Each named move below is a turn or a mirror, shown by a few rows before and after it. Which moves, in which order, take the first row of each later pair to the second? The first pair is answered.
move kuzoz:
[ 3.74 -1.80  0.38  2.70 -0.37 -0.84  0.11  2.89] => [ 1.98 -2.44  0.63  2.54 -0.14 -0.42 -2.72  3.05]
[ 0.58 -0.46 -1.59  2.04  1.63 -0.59 -3.33 -0.59] => [ 2.98  0.11 -2.15  2.12  1.35 -0.79  1.57 -0.53]
[ 0.67 -0.34  1.36  1.36  0.48 -0.30  0.80  1.55] => [-0.38 -0.60  1.35  1.50  0.42 -0.26 -0.78  1.42]
move leb:
[-4.47 -1.12 -2.09 -2.22 -1.38 -1.73  2.66  1.93] => [ 0.91 -0.27 -3.04 -0.26  3.29 -1.91  3.89  2.96]
[ 1.59  0.82  0.35 -0.40  0.75 -0.01 -1.00 -0.45] => [-0.37  0.38  0.51 -1.03 -0.80 -0.22 -1.34 -0.55]
[ 0.45 -0.10  0.56  0.83  0.89  0.29 -0.44  0.36] => [-0.79 -0.24  0.70  0.03 -0.28  0.06 -0.81  0.06]
[-0.53  1.26  1.11 -1.77  1.22  0.42  1.41 -0.78] => [-0.60  1.41  1.28 -1.92  0.98  0.56  1.50 -0.78]
move nes:
[-2.25  0.74  0.34 -0.94 -1.49 -0.10  1.25 -1.30] => [-2.62 -0.27  1.31 -0.26 -1.01 -0.19 -0.72 -0.07]
[-0.18  0.21  5.20  1.72 -0.34  0.25  0.64  2.27] => [ 1.06 -1.29  2.38  2.94  1.59  0.44 -2.87  2.16]
[-1.88  0.59 -1.38 -1.96 -3.96 -0.47 -0.12 -2.92] => [-3.27  0.09  0.76 -1.61 -4.28 -0.43 -0.79 -1.41]
Then:
Each pair is 2 to 3 moves apart.
[ 1.14 -0.48 -2.70  0.00 -0.64  0.12  1.51 -0.69] => [-1.08 -0.21 -0.61 -0.60 -2.16  0.24  2.16 -0.50] -> leb then nes
[ 1.66 -1.21 -0.21  1.56  0.94 -0.40 -0.01  1.68] => [ 0.03 -1.89 -2.13  0.56 -0.49 -0.55 -1.41  0.39] -> kuzoz then leb then nes
[-2.94  1.89  2.23 -1.66  0.47 -0.13 -0.43 -0.61] => [ 1.94  1.45 -1.25 -0.71  1.80 -0.65  3.24 -0.14] -> nes then nes then kuzoz
[-1.59  1.38  1.84  0.56 -0.39  1.37 -2.20  0.25] => [-2.11  0.96  0.62 -0.05 -0.95  1.09 -2.84 -0.46] -> leb then nes then leb
[-1.55  0.75 -0.16 -1.75 -0.79  0.19  2.61 -0.02] => [ 1.40  1.13 -0.44  0.01  3.26  0.16  0.14  0.05] -> kuzoz then leb
[-0.29 -1.45 -2.31 -0.07  1.98 -0.82 -1.40  0.67] => [-0.80  0.05  0.40 -0.34  0.14 -0.83  3.05  1.39] -> kuzoz then nes then nes
[ 0.51  1.19 -1.85 -0.40  3.57  0.47 -2.26 -1.86] => [-1.76  3.19  0.71 -1.80  1.70  0.52  0.18 -2.60] -> nes then kuzoz then nes
[-1.75  2.14  2.99 -0.05  4.59 -1.05 -1.56  2.35] => [ 1.29  1.45  0.59  1.24  5.94 -0.92 -0.47  2.76] -> kuzoz then nes then nes
[ 0.19 -0.66 -0.82  1.42  3.56  0.55  1.59  2.25] => [-0.14  0.86 -1.74 -0.40  2.97  0.56  3.06 -0.02] -> kuzoz then nes then nes
[-2.31 -0.63  0.09 -1.11  0.06 -0.91 -2.30  0.55] => [ 1.52  1.00 -0.17 -0.56  2.32 -0.90  1.47  0.76] -> leb then kuzoz then nes
[1.35 0.47 3.54 2.15 1.49 0.83 0.17 2.40] => [ 1.81 -1.12 -2.97  1.24  1.23  0.51 -2.75 -0.86] -> leb then nes then nes
[-0.73  1.46 -0.69 -0.63 -0.69 -0.51 -0.05 -1.54] => [-1.05  2.17  0.79 -0.32 -0.09 -0.09 -0.61 -0.99] -> leb then nes then kuzoz
[ 0.87  1.87 -1.14  0.10  2.86  0.37 -4.18 -2.12] => [ 1.96  3.79  1.91 -0.53  0.81  0.23  3.32 -0.93] -> kuzoz then nes
[ 3.00  2.22  1.33  0.96 -0.25  1.16  1.68 -1.92] => [-1.37  0.15  2.99  0.39 -2.99  1.30 -1.23 -0.87] -> leb then nes
[ 0.49  2.76 -0.23 -0.77  3.87 -0.57  1.55 -0.34] => [-4.24  0.75  0.87 -1.41  0.12 -0.44 -1.83  0.00] -> leb then nes
[ 1.43 -2.74 -2.44  1.52  2.12 -0.79 -1.45  2.83] => [-1.42 -2.32 -3.53 -0.33  0.95 -0.71 -3.67  0.69] -> nes then kuzoz then leb
[-0.38 -0.05  0.45 -0.73 -2.71  1.01 -1.24 -1.53] => [-0.14  0.59  1.19 -0.53 -2.52  0.96  0.20 -1.52] -> leb then nes then leb
[-3.37  1.94 -0.08 -2.01  1.97 -1.19  0.41 -1.31] => [-3.51  0.89  0.09 -1.04  2.67 -1.21 -1.72 -0.22] -> nes then nes
[-1.82  0.37  3.20 -0.77 -1.14 -0.46  2.55  0.19] => [ 1.58 -1.13 -3.26  0.29  1.84 -0.66 -0.76 -1.59] -> nes then nes then nes
[ 0.41  0.01  2.33  1.22  1.26  0.85 -1.87  0.50] => [-0.27 -0.69  0.04  0.56  0.28  0.77 -3.19 -0.51] -> leb then nes then leb
[ 1.28 -1.01 -3.13 -0.03 -0.71 -0.29  1.09 -0.48] => [-2.57 -1.01 -0.75 -0.98 -1.50  0.12 -2.31 -0.44] -> nes then kuzoz
[ 0.35 -0.26  2.39  0.54 -2.00  1.13  0.31 -0.16] => [ 2.85 -1.14 -0.53  1.26 -0.94  0.88 -0.10 -0.68] -> nes then nes then kuzoz
[-3.58  2.31  1.15 -1.50  0.98  0.21  0.80 -0.22] => [-2.25  2.02  2.56  0.28  2.71  0.03  0.92  1.38] -> kuzoz then leb then nes
[-0.61 -1.58  0.39  1.32  2.04 -1.53 -1.41  2.56] => [-1.41 -1.92 -2.19  0.11  0.60 -1.57 -2.06  0.83] -> leb then nes then leb
[-0.18 -1.69 -0.40  0.89 -2.96  0.84 -4.05 -0.40] => [ 3.03  1.78  0.42 -0.15 -1.73  0.86  2.87 -1.70] -> leb then nes then nes
[ 1.85 -0.22 -0.59  1.29  2.61 -1.35 -0.72  0.25] => [ 1.43 -0.78 -2.34  0.94  2.03 -1.67 -1.09 -0.67] -> leb then nes then leb
[-0.13 -0.49 -2.13  0.56  2.67 -1.90  0.19  2.89] => [-3.08  0.19 -0.82 -0.63  2.23 -1.83 -1.90  1.52] -> nes then nes then kuzoz
[ 0.41  0.00  0.52  0.25 -0.45 -0.61  3.74  2.04] => [ 1.55 -1.67 -2.32  1.25  1.37 -0.54  0.33  1.95] -> nes then nes then nes
[-1.75  0.19 -1.88 -1.85 -0.44 -0.38  0.42 -1.74] => [-1.64 -0.08  0.20 -1.53 -1.06 -0.47  2.78  0.24] -> nes then nes then kuzoz
[-0.15  0.05  1.77  0.10 -1.38  1.20 -3.25 -1.55] => [ 1.76  0.14 -0.36  0.60 -0.03  1.03 -3.20 -2.51] -> nes then leb
[-1.17  0.14 -2.16 -0.27 -1.14 -0.55 -1.25 -1.52] => [-2.01 -0.41  1.60  0.18 -2.17 -0.56  0.01  0.50] -> kuzoz then nes then nes
[ 2.13 -0.14  0.76  0.93  0.34 -0.94  2.85 -0.05] => [-0.56 -2.67 -0.08  1.19 -1.29 -0.93 -1.85  0.52] -> leb then nes then nes
[ 2.46 -0.61 -1.74  0.87 -0.99  1.13  0.27  0.27] => [ 1.88 -0.39 -0.59  1.20  0.42  1.19 -2.37  0.11] -> nes then kuzoz then leb
[-2.74 -1.50 -2.81 -0.75 -1.78 -0.16 -2.25 -0.61] => [-1.62 -0.25 -0.04 -0.50 -3.10 -0.22  3.44  0.77] -> kuzoz then nes
[-3.22 -1.08 -0.62 -1.05 -0.92 -1.51 -1.40 -0.19] => [-2.44 -0.93 -2.62 -1.43 -0.75 -1.73 -0.71 -1.27] -> nes then nes
[-3.28 -1.47  1.20  0.00 -3.58 -0.40 -1.55  0.45] => [ 2.53 -1.30 -1.83  2.47  1.98 -0.34 -2.22  0.78] -> nes then leb
[ 2.28  1.92  0.20 -0.29  2.11 -0.11  4.52  0.12] => [-2.17  1.06  3.94 -0.78 -1.03  0.14  2.93  1.70] -> nes then leb
[-4.60 -0.67  0.15 -0.51 -3.33 -0.31 -3.08 -0.51] => [-1.03 -0.17  1.37  0.24 -3.94 -0.53  4.56  1.18] -> nes then kuzoz then nes
[-3.85  0.10  0.74 -0.73  2.10 -1.33 -5.32 -0.28] => [ 2.28  2.27  1.90  0.54  3.85 -1.86  4.15  1.14] -> leb then kuzoz then nes
[ 1.64  0.86 -2.90 -2.37  1.28  0.13  5.38 -2.38] => [-3.86 -1.88  0.69 -1.07  1.73  0.71 -5.29 -0.31] -> nes then kuzoz then nes
[-3.06  1.48  2.00 -1.23  0.18 -0.71  3.10  1.46] => [ 1.42 -0.83 -1.73  0.90  2.13 -1.11  2.96  2.79] -> nes then nes then kuzoz
[-2.44  0.79  2.46 -1.84 -1.92  0.96 -0.32 -1.06] => [3.24 0.45 1.29 1.05 2.89 0.92 0.20 0.61] -> nes then leb then kuzoz
[-1.53  1.27  0.82 -1.97 -1.70  0.55 -1.06 -2.47] => [-0.87  1.21  2.86 -0.70 -2.22  0.52  1.29 -0.62] -> kuzoz then nes then kuzoz
[ 0.05 -1.86  0.68  0.93 -3.24  1.02 -0.62 -0.68] => [ 1.99 -1.69  0.50  2.26 -0.32  1.03 -2.04 -0.37] -> leb then kuzoz
[-1.16  2.65  3.07 -1.35  1.98  0.92  1.06 -0.76] => [-2.25  0.21  1.37 -0.38  1.73  0.66 -3.75 -0.21] -> nes then nes then leb
[0.58 1.91 1.82 0.19 3.28 0.09 0.81 0.90] => [-3.34  1.08  1.01 -1.23  0.53  0.00 -2.05 -0.42] -> kuzoz then nes then leb
[ 1.48  0.71  1.01  0.75  1.83  1.31 -1.89 -0.95] => [ 0.87  1.94  2.44  0.07  0.69  1.08  0.60 -0.98] -> nes then nes then nes
[ 0.66 -1.01 -4.76 -0.95  0.71 -1.25  2.15 -1.00] => [ 0.14  0.46 -1.46 -1.35  0.18 -1.22  5.23 -0.49] -> nes then leb
[-3.27 -0.10  0.64 -0.32 -0.89  1.66  0.20  0.93] => [ 0.50  0.49 -1.37  0.99  3.03  1.60 -0.38 -0.10] -> leb then kuzoz then nes
[-0.11  1.06  2.55 -0.48 -2.70 -0.30  1.61 -0.47] => [ 2.04  0.23  1.08  1.56  1.37 -0.20 -2.80 -0.11] -> kuzoz then nes then leb
[-1.65  0.44  0.26 -1.25 -1.73 -0.27 -1.10 -0.92] => [ 1.78  0.99  1.53  0.82  0.67 -0.08  0.96  0.83] -> kuzoz then nes then leb
[-0.32 -0.79  1.69 -0.61 -0.06 -0.84  3.35  2.99] => [-1.89 -3.39 -0.48  0.18 -0.51 -1.11 -1.15  2.66] -> nes then nes then leb
[ 1.88 -0.46 -2.23  0.15 -1.26 -0.32  2.13 -0.64] => [ 2.33  0.12 -0.17  0.82 -0.51 -0.48  2.66  0.26] -> leb then nes then leb
[-0.75 -1.87  0.53  1.35  0.11  1.00 -2.96  1.54] => [-0.94 -2.64  0.08  1.03 -2.35  0.93  0.06  1.99] -> kuzoz then leb then nes
[ 0.79  0.76  1.47  0.72  2.22  0.42 -3.27 -0.26] => [-1.38  2.07  0.30 -2.06 -0.97  0.35 -0.45 -2.79] -> nes then nes then leb
[-2.24 -0.49  0.61 -0.82 -3.52  1.33  0.16 -1.63] => [-0.49  0.10  2.04  1.02  1.18  1.72 -3.60 -0.76] -> leb then nes then kuzoz
[ 2.72 -1.11 -2.30  1.28 -0.15 -0.12  1.47  0.47] => [-1.66 -1.53 -0.04  0.61 -0.92  0.19 -3.57 -0.09] -> nes then kuzoz
[-2.85  0.76 -0.72 -0.40 -0.93 -0.08  0.52 -1.90] => [-2.63  1.35  1.07  0.06 -0.14 -0.01  2.06 -1.02] -> leb then nes then leb
[-2.09 -1.77  1.93  1.07 -1.03  1.06 -3.15  0.74] => [ 3.34 -0.09  0.55  1.96  2.20  1.22  1.15  0.65] -> leb then kuzoz then nes
[-1.64  0.86  2.79 -2.22 -1.18  0.44  2.89  1.12] => [ 1.41  0.08  0.42 -0.95  0.07  0.22  4.33  1.81] -> kuzoz then nes then kuzoz
[ 0.46 -1.39 -1.58  0.20 -1.34 -1.17  3.19  1.69] => [ 0.55 -1.27 -3.89  0.50  1.00 -1.09 -1.01  0.22] -> kuzoz then nes then leb
[ 0.60 -2.63 -0.35  0.72 -3.06  0.95  0.12  0.62] => [ 0.62 -2.75 -0.51  1.23 -1.04  1.14 -2.93  0.34] -> leb then nes then kuzoz
[ 0.96  2.54 -0.17 -1.43  2.72  0.16  0.31 -1.75] => [-2.38  0.83  0.72 -1.33  0.53  0.28 -2.89 -0.83] -> leb then nes then nes
[ 1.35  1.49  1.85  0.54  2.73  0.40 -0.97 -0.21] => [-1.05  0.32  3.58  0.24 -0.56  0.56  0.12  1.57] -> leb then kuzoz then nes
[ 3.21 -0.86  2.74  1.72 -0.56  1.14  3.07  2.19] => [ 4.21 -2.41  0.89  2.72  0.71  0.77  0.65  2.17] -> nes then nes
[1.03 0.58 0.02 1.14 2.13 0.81 1.21 0.19] => [-2.05 -0.12 -0.65 -0.51 -0.05  0.68 -0.96 -1.14] -> kuzoz then nes then leb
